R: rows in a few groups, each row roughly a mix of its group's directions (some rows in no group)
R (123 x 12)
[[ -3  -1  -8 -34   8 -26   6   0  20  -5  14  36]
 [ 14  -8 -11  19  -3 -12 -27  -9  20  -8  10  41]
 [ 33   3   3   3   2  17 -47  14  -2   6  -2  -6]
 [-22   6 -20   0 -42 -15 -20 -19   0   5  13   6]
 [ 18  -7 -23  -9  -5  33 -16   2  -2 -34  21   4]
 [-10   2  16 -35  -2   3 -13  18 -16  16  18 -32]
 [-16  -4 -29  23 -25 -15 -16 -19 -16  12   6  19]
 [-23   8  -9 -21 -15 -14 -45  -7  15   8   3  -7]
 [-32   6 -32 -28  -5  -9  -7 -26  12   4   9  -1]
 [-16  -1  37 -10   3  13  -1  17 -17   1 -27 -28]
 [-24 -24   8  13  -6 -15 -16  -4   5   6 -44  -6]
 [-11  13   4  -7 -34  -4 -15  -6  -9  17 -35  24]
 [ 48   5  -8  20   4  -3   4  19  18 -15  -9  -9]
 [  5   9 -11 -45 -15   0 -16  11  17 -17   3 -22]
 [-44  12   8  -7   9 -11  -4 -20 -14   8  -5 -29]
 [-25 -22  -1 -16 -36 -22 -12  -5   5  -2  21 -12]
 [ 15  -5   2   3 -15  35  12   0 -22 -32   3 -24]
 [  0 -15 -10 -35  31  20   6 -10  18 -20  -4  12]
 [ 40  -8 -24 -11 -14  10 -12  13   5  19  24  -6]
 [-10  13  11 -12  -5   4  56  -7  -7  -1 -10   3]
 [ -1   5 -10 -17   4  23  -1 -33  15 -21   3  35]
 [ 17 -18  -2 -43  11 -14  -8   9  29  -7   1   7]
 [ 24  27 -13  -7  -7   0  -3  27  -5  28  28  -9]
 [  5   4  -6 -16   3 -11 -45  12   8   2  22  27]
 [ 18  -4  -6 -19 -22   9  19  13  -5 -21   2 -40]
 [ 25 -14   8   5   1 -28 -24  25  12  30  -3   5]
 [-19 -13   7 -22   9 -10 -24  -3  -2 -12  11 -43]
 [  9  -9 -29   5 -12  -3  23  -4   7 -12  33  31]
 [  0   3   5  42  15  12  -7  -4 -14  24 -21  23]
 [ -1   5  29  19   0   2 -28  -1 -23  13 -33 -13]
 [ 17 -10  -7  30  -7  13  29  -5  10 -17 -27  21]
 [-21  -2   0  22   2  -3 -14 -33   0 -15 -38  -8]
 [ 47  13  15  12  13   7  15  14   6 -16  10  14]
 [ 29   9 -25 -19  11   3  11  17   4 -15  -1 -35]
 [ 46 -15 -14   5   1  -2  -8  18  28  -4   7  13]
 [ 10  17 -24 -32   2 -14   2   4  -2 -14  -4 -39]
 [-12  10  40  -3  10 -12  -5  13  -8  19 -33 -11]
 [ 21 -17 -14  -8  -2  19 -25  30   7  -4  30  -5]
 [-11  17  14 -17 -15  14 -11   2 -10  44 -19  10]
 [ -1  20  16  17 -29 -30  16   5 -12  -6  15 -25]
 [ 19   1  20 -13   5   9  31  17  -7 -10 -20 -33]
 [-42   1   3 -11 -11 -10  -2 -18 -21  23 -12 -19]
 [-13   6 -18   6 -26 -17 -21 -11  -6  23 -18  31]
 [-14  -5 -12   2 -13   2  43   1  10  13 -24  26]
 [ 28   6   5  15  31  12  21  17   4  11 -20  22]
 [-37  -6 -20  17 -11  -4  14 -24 -23  12  13  -9]
 [-23   0  -3 -29 -19 -20 -14 -13  17  -7  22  26]
 [-27 -30 -20  -8   7  -9   5 -20  26 -24  -3   3]
 [-36   2   8  24 -13 -15 -20 -26  -7  18   6   9]
 [ 37  -7 -12   7 -16 -26   2 -21  10  -2  -2  29]
 [ 33   7  -9  -2  19  13  24  12  24 -19  22  -9]
 [  6   5  21  37   7  21   9   0 -12  18 -24  21]
 [ 28  21   0   2  -8  -1  39  20  16  14 -16   5]
 [ 12  -8 -23 -37 -11 -19  24   4  -7 -25   9  -3]
 [ 25   2  14   4   3 -14  37  -7  19 -10 -30   9]
 [ 32   4  -1  12  -5  37   3   3  -4   6  -7 -35]
 [ 39 -16 -12  22  -5  -8  -5  12  17   0   1  31]
 [ -1  -8 -15  37  -8  -1 -16 -20 -29   6  24 -10]
 [  8   0 -19  13   5   8 -46  16  10  16   3  24]
 [ -8   9 -39  -4 -35 -15 -20 -14 -14   4  -8   4]
 [ 23 -12 -30  -2  -4 -16   3 -14  30 -19  15  19]
 [ -3 -12 -21  44 -13   6  -8 -12 -29  11  -4  -4]
 [  9  -3 -24  30   1  21  36  -9   3 -19  12   3]
 [ 26   1 -22 -38  -3  -4   8  22   2 -11 -18 -17]
 [ -7   6   5   2   6 -23  45 -15  12 -20  -2  21]
 [-33 -10  -5 -32  15   6  24 -17   7 -20  -5  -7]
 [ 16  14  -1 -32   4 -11  25  11  -6 -12 -21 -31]
 [-13 -21   0  14 -38  10  -7 -16 -33 -10  -2  -3]
 [  0  19 -15  -1 -11  13 -29   7 -22 -31  26  -8]
 [ 43   7 -22 -12 -11  30  -1  10  -3 -11  -5 -12]
 [ 29 -14 -30 -13  10   8 -26  18   6 -23   7   6]
 [  5  19   7 -31  -4  21  24   9 -20  -1  -5 -31]
 [ -8  -8 -23  38 -24  -8  -9 -12 -20  21  -5   9]
 [-29   9  13 -13  -7  -2  33 -13  -8  11 -33  -6]
 [  2  23  18 -13 -12  43 -18 -19   0  10   5 -12]
 [-31   9  -1  15 -10  22 -13  -8 -19 -10  12 -35]
 [ -8  -2  37   5   4  -7   0  14  12  33 -31   8]
 [-41   6   7  -1   0   5  26 -10  -3   7 -36  -5]
 [  1   7  26  -8   5  28  -1  32 -18  13  -7 -28]
 [ 44  -3  12 -26  24  -1  -1  18  15  -5   6   3]
 [-37 -18  -6  13  23   4  -9 -25  11 -16   6  21]
 [-14   6   7  44  -2  -6  11 -16   6  22  17  21]
 [-49   3  15 -21  14  -8  -3  -3 -10 -10  14 -13]
 [ -7  10  12   1 -10 -15  46   7 -17  16 -16 -18]
 [  4  10  24 -14  -1  10 -40  20 -24  17   5  -9]
 [-46  -6  -6   4 -14 -22   1 -20   5   5  -6  22]
 [ 18 -22 -17  -3  27 -12  20   2  16 -34   5   8]
 [  1   4 -13 -43 -10  23 -10  18 -12  10 -14 -20]
 [ 58   3   5   3   6   8  -1  16   8  -4   6 -10]
 [-26   5  20 -17  29   6  26   8 -20   7  -4 -21]
 [ 26   8  -9  12 -14  -5 -24  -9  12 -32  27  15]
 [-41  15  17  -7 -11  -2  15   0 -23  17  -6 -23]
 [ 14  12   2 -23   3  17 -29   1   4 -31  29  -8]
 [ -5   6   1 -31  -8   4 -26   6   4 -12  -6 -44]
 [-30   3  10  -3 -14 -32  16 -22  -1   2  22 -20]
 [-34  10  14   9  -5  17  12  -1 -31  23 -18 -13]
 [ 10 -17   0  34  12 -10 -10  -8  18  18  -9  36]
 [ 24  -5   8 -16  30   5 -18   0  20 -26  24   9]
 [ 35 -11   4  10   7  -3 -14  -1  25  22  -9  32]
 [ 17   7  24  -3  20   9   3  28  23  20 -26   5]
 [ 30  21   5 -20 -26  13  22   1  -4  -5  -1 -28]
 [  3  -4  13  10   6  25 -42  10 -14  -8  -9 -27]
 [-20  23  14 -24   8 -11  35 -13  10   2 -24   3]
 [  8   7  -3 -11  16  49   6   5 -19   9 -14 -20]
 [-11 -25  30 -16  21  14  -7  -2  -8 -28  14 -17]
 [ -5  10   0   2  27  21 -15  -2  27 -29 -24 -16]
 [  3  18  -7  29   2 -10  15  -5 -23  22 -28 -23]
 [ 28  -1  41   4  15 -15  10  10   5 -17 -16 -15]
 [-21   6   8  10  -9  -7  30  10 -25  15 -13 -33]
 [-43  -9   5  18  -7 -27   6   4 -11  22 -10  -9]
 [ 28  -3   1   8  15 -16  23   5  32 -25   5  20]
 [-36 -10 -11 -10 -14  -6 -29 -13  -3  21 -23  -9]
 [ -8   2  -2  34  13   1  17 -19  12 -33 -18  17]
 [-10  15  12  37 -20 -23  15   7 -24  12   3 -13]
 [ 17  10  21 -30  24   6   6  24  14  -2 -26 -10]
 [ 35   1  10  -4  11 -21 -34  17  14  18   5  -5]
 [  4   7 -10 -44 -26  20   6   0   1  10 -19 -16]
 [  0  -1 -22   0 -26 -25  -9 -13  14 -30  13  25]
 [-21   7  14  19  -3 -33  32 -18  -4  19   8   4]
 [-19  -5   9  35   3 -16  16 -19  -3  17  18  27]
 [ 48  12   6   8 -25   4  -6  12   4   7   3 -23]
 [-28   5   9 -34   7   1   7  14 -17  31 -19   4]
 [ 21  -1  16   3   9  40 -16  21   4   0 -26  12]]
which group is each row in? (one row of each group first)
[ 26  -4 -15  -1   4  31   0   8 -26 -24 -16 -22]	Q
[ -7  27   3  33 -27  -1  -7   4 -31  16   3   5]	K
[ -5  23   9 -23  -4  20  30 -11  -1   6 -35  -9]	V

[ -4  -5   0  11 -12   8 -25   7  -2  48 -23   8]	K
[-16 -11  -6   4 -21  12 -33 -16 -16  -4  -4  36]	Q
[ 28   2  28  22   5   2  29  -2  -5 -17 -24  -8]	V
[ 28 -11  26  -2   2  -5 -11  25  -9  17   1 -35]	V
[ 26  11  -4  35 -25 -20  -5  17 -13  17  -2  11]	K
[ 15 -23 -10   7  13  32 -14   7   6 -23  27  17]	Q
[ 22 -12  -2 -20  -8   8   1  29  -7  -2 -32 -29]	Q
[-27 -19 -15  22   6 -10 -18   5  -4  25 -17  26]	K
[-37 -10 -17   3 -12 -20 -10 -19   9 -11   2  31]	K
[ 23   4  27  -1  20  26  28  17   2 -12 -10 -17]	Q
[ 36   9  -8 -22   6  28 -15   9  -1 -24  15 -10]	K
